Each row has a name. After each piece below comes the name of the row it's from. Each question is about the rows just above it.

[ 80.4 -42.8 -18.3  -3.5   2.5  -3.2] : k18
[ 80.4 -42.8 -18.3 -52.9   2.5  -3.2] : k288
[ 80.4 -42.8 -18.3  33.2  51.0 -11.0] : k965
[ 80.4 -42.8 -18.3 -52.9   2.5 -46.2] : k868
find: [ 80.4 -42.8 -18.3 -52.9   2.5  -3.2] | k288
Where do [ 80.4 -42.8 -18.3 -52.9   2.5 -46.2] appear? | k868

[-14.7 -14.4 -14.1 -15.5 -14.8  18.0  57.7 -15.6  60.6 -14.5 -16.7  18.6
  17.4  18.4  59.7  25.0  18.7 -15.9 -14.4  18.4 -16.0 -17.1  58.4  60.7
 -15.7  58.9  17.7] : k928
[-14.7  55.6 -14.1 -15.5 -14.8  18.0  57.7 -15.6  60.6 -14.5 -16.7  18.6
  17.4  18.4  59.7  25.0  20.7 -15.9 -14.4  18.4 -16.0 -17.1  58.4  60.7
 -15.7  58.9  17.7] : k248
[ 3.0  3.5  3.4  3.0  3.3 17.1 27.2  2.8 28.1  3.3  2.7 17.6 16.5 17.5
 27.8 18.9 17.7  2.9  3.3 17.3  2.9  2.6 27.2 28.3  3.0 27.4 16.7] : k989
[-14.7 -14.4 -14.1 -15.5 -14.8  18.0  57.7 -15.6  60.6  18.0 -16.7  18.6
  17.4  18.4  59.7  25.0  18.7 -15.9 -14.4  18.4 -16.0 -17.1  58.4  60.7
 -15.7  58.9  17.7] : k670
find: [-14.7  55.6 -14.1 -15.5 -14.8  18.0  57.7 -15.6  60.6 -14.5 -16.7  18.6
  17.4  18.4  59.7  25.0  20.7 -15.9 -14.4  18.4 -16.0 -17.1  58.4  60.7
 -15.7  58.9  17.7] | k248
find: [-14.7 -14.4 -14.1 -15.5 -14.8  18.0  57.7 -15.6  60.6  18.0 -16.7  18.6
  17.4  18.4  59.7  25.0  18.7 -15.9 -14.4  18.4 -16.0 -17.1  58.4  60.7
 -15.7  58.9  17.7] | k670

[  8.4   6.4 -69.9  -7.3] : k900
[  8.2   6.6 -71.4  -7.6] : k961
[12.9 -1.0  2.9  3.5] : k334
[  8.2   6.5 -71.3  -7.6] : k182
[  8.3   6.3 -69.3  -7.2] : k321
[  8.2   6.4 -69.5  -7.3] : k944
[19.9 -6.2 52.9 12.0] : k75
[20.0 -6.2 53.0 12.1] : k680
[20.3 -6.2 52.2 12.0] : k582
[12.6 -1.0  3.2  3.5] : k542
The row with [20.3 -6.2 52.2 12.0] is | k582
find: [  8.2   6.4 -69.5  -7.3] | k944

[ 17.3 -29.0  11.1   4.9 -18.8 -16.3  -4.0   0.7   2.2   4.5  13.1 -17.6
  -3.6  28.3 -17.8  -7.3  -1.2  -5.6  -1.6   3.6  14.6  18.7 -15.8   1.8
  17.0   4.2   3.8 -19.2  14.1  -3.1 -10.7 -16.1 -26.5 -18.2   5.0 -12.9
 -19.0  10.8   3.0   1.5   7.3 -20.7  -2.3  20.8 -25.1 -17.6 -13.9   5.4
  -5.5  31.1  12.5  -8.3   0.9  16.3   5.6  -5.3 -24.7  15.2 -13.7   7.4] = k586
[ -3.5   5.9  22.0 -17.6  -9.2  -9.7   5.9  -4.6  22.4  -4.1  20.2  17.9
   4.5  14.1  21.1  11.6   0.6  -4.6  -5.1   4.4  21.9  21.4  -7.4   7.8
   3.0  18.5  -2.1   7.9  12.5   5.0 -25.3   6.5   7.0   2.7   8.6  13.3
 -25.1 -12.5  -1.4 -12.5  -9.0   6.7   5.5  12.3 -12.1 -13.4   3.4 -14.4
  12.3  14.4  -2.7 -19.2  -1.0  -8.9 -13.4  16.9   0.3  10.4 -26.0  10.6] = k246
[  7.2 -33.0   8.4 -49.3 -24.5 -19.5 -19.9 -28.7  13.7   5.2  34.9  35.2
  36.5   7.4  30.2  30.4  37.4 -15.8  15.9  -1.1  26.0  -9.0 -13.9  11.7
 -24.7  40.4  14.9  24.3  31.2   6.3 -45.7 -25.5  -2.8   1.6  10.9  16.8
 -28.4 -45.4  21.4 -17.6 -63.7  -6.1   0.2  49.2 -22.1 -18.0  19.8 -42.2
  14.2  42.5  -5.3   0.1  11.1  26.0   4.3  -5.0  28.3  11.9 -66.6  20.1] = k391
[  0.9 -13.6   7.6   3.0 -15.1 -14.9  -1.9  11.7   5.9   7.2  15.2  -5.3
  -5.9  20.2 -19.4 -20.6  -8.5  -8.1  -0.2  -0.9   8.9  25.2 -11.1   1.9
  14.2   6.5   4.0 -16.7  21.8   5.0 -13.4  13.8 -13.4  -5.3   3.3  -8.6
 -10.5   6.8  -2.8  -2.3  10.0 -17.6  12.4  26.8 -26.2  -6.6 -10.2   3.7
 -12.2  31.8   5.3   6.6   3.3  13.8  -3.9   2.7 -22.3  19.1  -0.3   6.2] = k213
[ 17.3 -29.0  11.1   4.9 -18.8 -16.3  -4.0   0.7   2.2   4.5  13.1 -17.6
  -3.6  28.3 -17.8  -7.3  -1.2  -5.6  -1.6   3.6  14.6  18.7 -15.8   1.8
  17.0   4.2   3.8 -19.2  14.1  -3.1 -10.7 -16.1 -26.5 -18.2   5.0 -12.9
 -19.0  10.8   3.0   1.5   7.3 -20.7  -2.3  20.8 -25.1 -17.6 -13.9   5.4
  -5.5  31.1  12.5  -8.3   0.9  16.3   5.6  -5.3 -24.7  15.2 -13.7   7.4] is in which row? | k586
find: [  7.2 -33.0   8.4 -49.3 -24.5 -19.5 -19.9 -28.7  13.7   5.2  34.9  35.2
  36.5   7.4  30.2  30.4  37.4 -15.8  15.9  -1.1  26.0  -9.0 -13.9  11.7
 -24.7  40.4  14.9  24.3  31.2   6.3 -45.7 -25.5  -2.8   1.6  10.9  16.8
 -28.4 -45.4  21.4 -17.6 -63.7  -6.1   0.2  49.2 -22.1 -18.0  19.8 -42.2
  14.2  42.5  -5.3   0.1  11.1  26.0   4.3  -5.0  28.3  11.9 -66.6  20.1] | k391
The row with [  0.9 -13.6   7.6   3.0 -15.1 -14.9  -1.9  11.7   5.9   7.2  15.2  -5.3
  -5.9  20.2 -19.4 -20.6  -8.5  -8.1  -0.2  -0.9   8.9  25.2 -11.1   1.9
  14.2   6.5   4.0 -16.7  21.8   5.0 -13.4  13.8 -13.4  -5.3   3.3  -8.6
 -10.5   6.8  -2.8  -2.3  10.0 -17.6  12.4  26.8 -26.2  -6.6 -10.2   3.7
 -12.2  31.8   5.3   6.6   3.3  13.8  -3.9   2.7 -22.3  19.1  -0.3   6.2] is | k213
find: [ -3.5   5.9  22.0 -17.6  -9.2  -9.7   5.9  -4.6  22.4  -4.1  20.2  17.9
   4.5  14.1  21.1  11.6   0.6  -4.6  -5.1   4.4  21.9  21.4  -7.4   7.8
   3.0  18.5  -2.1   7.9  12.5   5.0 -25.3   6.5   7.0   2.7   8.6  13.3
 -25.1 -12.5  -1.4 -12.5  -9.0   6.7   5.5  12.3 -12.1 -13.4   3.4 -14.4
  12.3  14.4  -2.7 -19.2  -1.0  -8.9 -13.4  16.9   0.3  10.4 -26.0  10.6] | k246

[-3.1  0.5 -1.0  1.3 -1.8 -1.7 -4.2 -2.4 -0.7 -1.8  0.3 -2.7] : k499
[ -0.9  -7.8   4.3  -1.7   1.2   1.8   6.5   2.5  -9.7  12.7  -7.3 -11.6] : k337
[ 33.0 -18.1  21.4 -16.1  17.3  -6.5  21.5  18.2   0.6   8.8 -11.1  26.8] : k348
[-12.1  19.1  18.8  10.6 -29.7  -2.6   5.5  -9.2   8.3  24.7   9.7  20.4] : k362
[ -5.4  -5.7  45.2  -4.8  20.3   5.3  26.9  -5.3 -18.8  -7.1  11.6   5.0] : k298
[ 10.4 -19.2  34.6  -3.8  15.9 -10.9  14.0  17.2  -0.7  -0.5 -22.4  19.1] : k826
[ 8.2 -3.6 -1.0 -2.8 -1.8  4.0  4.4  3.5  9.6 10.1 10.7 -6.5] : k594
[ 33.0 -18.1  21.4 -16.1  17.3  -6.5  21.5  18.2   0.6   8.8  11.6   5.0] : k99
Where do [ -0.9  -7.8   4.3  -1.7   1.2   1.8   6.5   2.5  -9.7  12.7  -7.3 -11.6] appear? | k337
Where do [ 33.0 -18.1  21.4 -16.1  17.3  -6.5  21.5  18.2   0.6   8.8  11.6   5.0] appear? | k99

